The rows of M fall into several groups, which share some directions, and each row is roughly a mix of its group's hidden directions.
M:
[[-30 -20 -33  25  12   8 -24   2  24  35  11]
 [ 33 -22 -31  10 -28  11  12 -37  24   3   4]
 [ 25  13 -19  16   5   9 -36  35   4  36 -18]
 [-23  30   9  26  17  19   3 -20 -42  21 -14]
 [-14 -26  23   3 -11  -8 -16  52 -25  22  -5]
 [-24  -9  -8  24  30   9 -25 -21  14 -35 -30]
 [ 31  19 -18   1  13  26 -15   7 -34  13  40]
 [-22  38 -23 -11  14   4  12  13 -44  24   7]
 [  4   1  20  -1   6  25  48  31 -12  31 -19]
 [-22  19 -29  -7 -11  -9 -16  18 -48  25  14]
 [-28 -14 -11   1 -29  13  -3  20  28 -43  21]
 [-22  43  23  -6  32 -12  -8  36   8 -10  -1]
 [ -4  -9 -10  42   0  34 -15 -16 -35  23 -17]
 [-26  42  -2 -13  27 -20 -28   2 -24 -21  12]
 [  5  13  -7   2  43  20  39  25 -25  19  -3]
 [ -2  -6   7  -1   0   0 -22  51  31 -39   5]
 [-12  21  -2   2  12  -2  20 -44 -29  41  -4]
 [  6  -9 -12  21  36  -3 -32  17  10  46 -11]
 [ 19  26 -11  22  23  18 -39  -5 -24  -8  31]
 [  9 -25  44   2 -26   3   5  -5  42 -11 -21]
 [-29  55  -8 -16  31   3  14 -14 -11  -3   1]
 [ 12 -56   7  17 -17  10   8  28   6  27  -8]
 [  4  49  -9  -9  12 -10   3  -7 -12  51  -9]
 [-34  32  -7   6  33  -8 -19  28  20  27   6]
 [ 17   2  -1   1 -13  22  40 -39  39   2 -13]
 [ -1  24   6  10   4  10 -30  58  11 -20  -8]
 [-18  16  24 -27  35 -34   9  16  26 -14  13]
 [-18 -12 -15  -5 -45 -32  23   7  20  24 -19]
 [-26 -38  11  20   1  15 -10  14  12 -48  10]
 [-23  47   7   0   5   4 -15  47  10 -16   1]
 [ 18  12  -7 -11 -42 -21   4  17 -19  41  23]
 [ -2  12 -45  -3 -31  -1  -6 -48   8   6  12]
 [-16  14  19  -4  24 -11 -15 -30  39 -39  -3]
 [ 21   1 -17 -17 -28  -7  43  24   4  30  21]
 [  7  -9  10  -7  46 -29 -19  29  31  15   0]
 [ 22  34   4  -8  32  -7  -3  25 -41 -21  11]
 [ -7  11 -23   8 -45 -24 -23   0 -17  38   8]
 [ -3  10 -20 -10  -3  40  18  -3 -10  29  47]
 [-42 -16  31 -12 -24 -17 -12 -18   3   8 -33]
 [-52 -10  17   4  12   1  22 -24  -3 -31  20]
 [ 26  -9  -6   0 -35  14  21 -42 -34   4  -9]
 [ 14  54 -11 -15  15  12  31  -4 -30  -1   2]
 [-62  21  -3 -10   2   1   2   6 -10  32  -6]
 [-33 -36 -21 -20  -8  12  21 -10   6  11 -39]
 [ 17  27 -12  37   4 -20 -49  -1 -10 -12  10]
 [  3 -43  24  17  -2  14  10 -22 -24 -40  -5]
 [-28 -24  32 -31 -27 -13  20  -4   5  17 -27]
 [ -6  34 -14  26 -19   4  -2  -4  15  16  52]
 [ 10 -24   9   9  -8   9  12 -36  55 -12 -11]
 [ 27  10 -29  20 -18  22 -28  15 -10  37 -18]
 [ 11  14  -7  13  24  -1 -37  45  14  28 -13]
 [  8 -18 -23 -11  43  45   2  -5 -19 -14 -10]
 [-40  -1  36 -14 -38 -13  -3 -16   4  26   0]
 [ 10 -43  10  16   0  -4 -14 -20  48 -21  -2]
 [ 25   9  -1 -10 -56 -17 -28  -2 -22  -9   8]
 [ 14  37 -19 -13 -10  -6  12 -22 -15  50  -6]
 [ -4   6 -17   8  69   5   9  11 -11  -7  10]
 [ -5   4 -20   0   3  14  24  30 -42  42   1]
 [-17  -4  -9  12  30  29  30  -9  40 -28   4]
 [-31   3  24  20  -4 -21 -43 -23   4 -16 -25]
 [ 26 -13  19 -28  38  30   0   5 -34 -12  -3]
 [-28  20   8   5 -29   7 -28 -19 -16  33  32]
 [  1 -13  29  -6  28   0 -36 -10 -25 -25 -34]
 [ 37  -8  -8  11  27 -22  -7  18   0 -36 -34]
 [-26  30   4  -7  33  20  41 -17  18   8 -13]
 [ 24  44   3 -10  -1  -4  13 -17 -33  35 -17]
 [  7  36   1 -15 -22  17  37  12 -32  27  -9]
 [  3 -24  15  30   1  24 -25  32  -6 -40 -11]
 [ 29   4  22  -5 -13   5 -11  40  -1 -47 -12]
 [-57 -17   1   2  -9   9   5 -27  27   0 -22]
 [-14  -2 -37   2 -19  22  31 -18   0  44  -2]
 [ 49  20 -12  22  20 -15 -22  19 -14 -20  11]
 [  3 -60   8  20  -2  -6 -22   4  33  -5  -1]
 [ 22  45   3  -4   2   0   7 -12 -34  36 -21]
 [-23  10  -7  -8 -12  35 -14 -19 -24  34  36]
 [  8 -13  38 -16 -16 -43  -5  11  -6  -4 -37]
 [-45 -23 -34  -3  -4  28  13 -21  14  11 -17]
 [ 37 -24 -16  27 -22  27 -24   8 -17  10 -20]
 [-29  44  28 -18  23 -15 -15  -1  -1 -27  -3]
 [ -7  25  -5  -6  32 -23 -36  11 -28 -28  18]
 [  2  23  -8  -1  -8  29  -2  -4 -17  28  55]
 [ 28 -10  16   4  35 -15   1  13   7 -43 -32]
 [-11  24 -43  -8 -35   4   5 -33 -10  23   8]
 [-22  15 -13  10 -43  30  -7  22   3 -36   8]]
Here is one row from each group, named. Which group is each of the other rows in?
[-20 -25   0   3  39 -19 -20  24  40   5  12] : <99>
[ 11  -3  36   2  25   7  17 -13  44 -30 -15] : <94>
[-10  22  28  29  24   3 -34 -18  12 -33  11] : <82>

[-23 -11  25   0  -2 -25 -46  -7  26 -30   1] : <94>
[-34  50   0 -20  -3   0   7  10 -33  19  -2] : <94>
[ -1  -5  35 -18  -3  -9  23  -1  -4 -58   6] : <99>
[  8   6  -6  22 -16 -40  25  16  45 -16  -9] : <82>
[-48  25   7  -9  30 -19 -31  10 -13 -10   7] : <94>
[  8  28 -12  17 -28 -17 -35   1 -23  27  29] : <82>
[  9  20  -9  15 -31 -31 -41   3 -25  23   9] : <82>
[-23 -41  22  26  16  15   4 -19 -17 -34   1] : <99>
[ -5 -23   8 -16 -30 -40  12  10   5  10 -44] : <82>
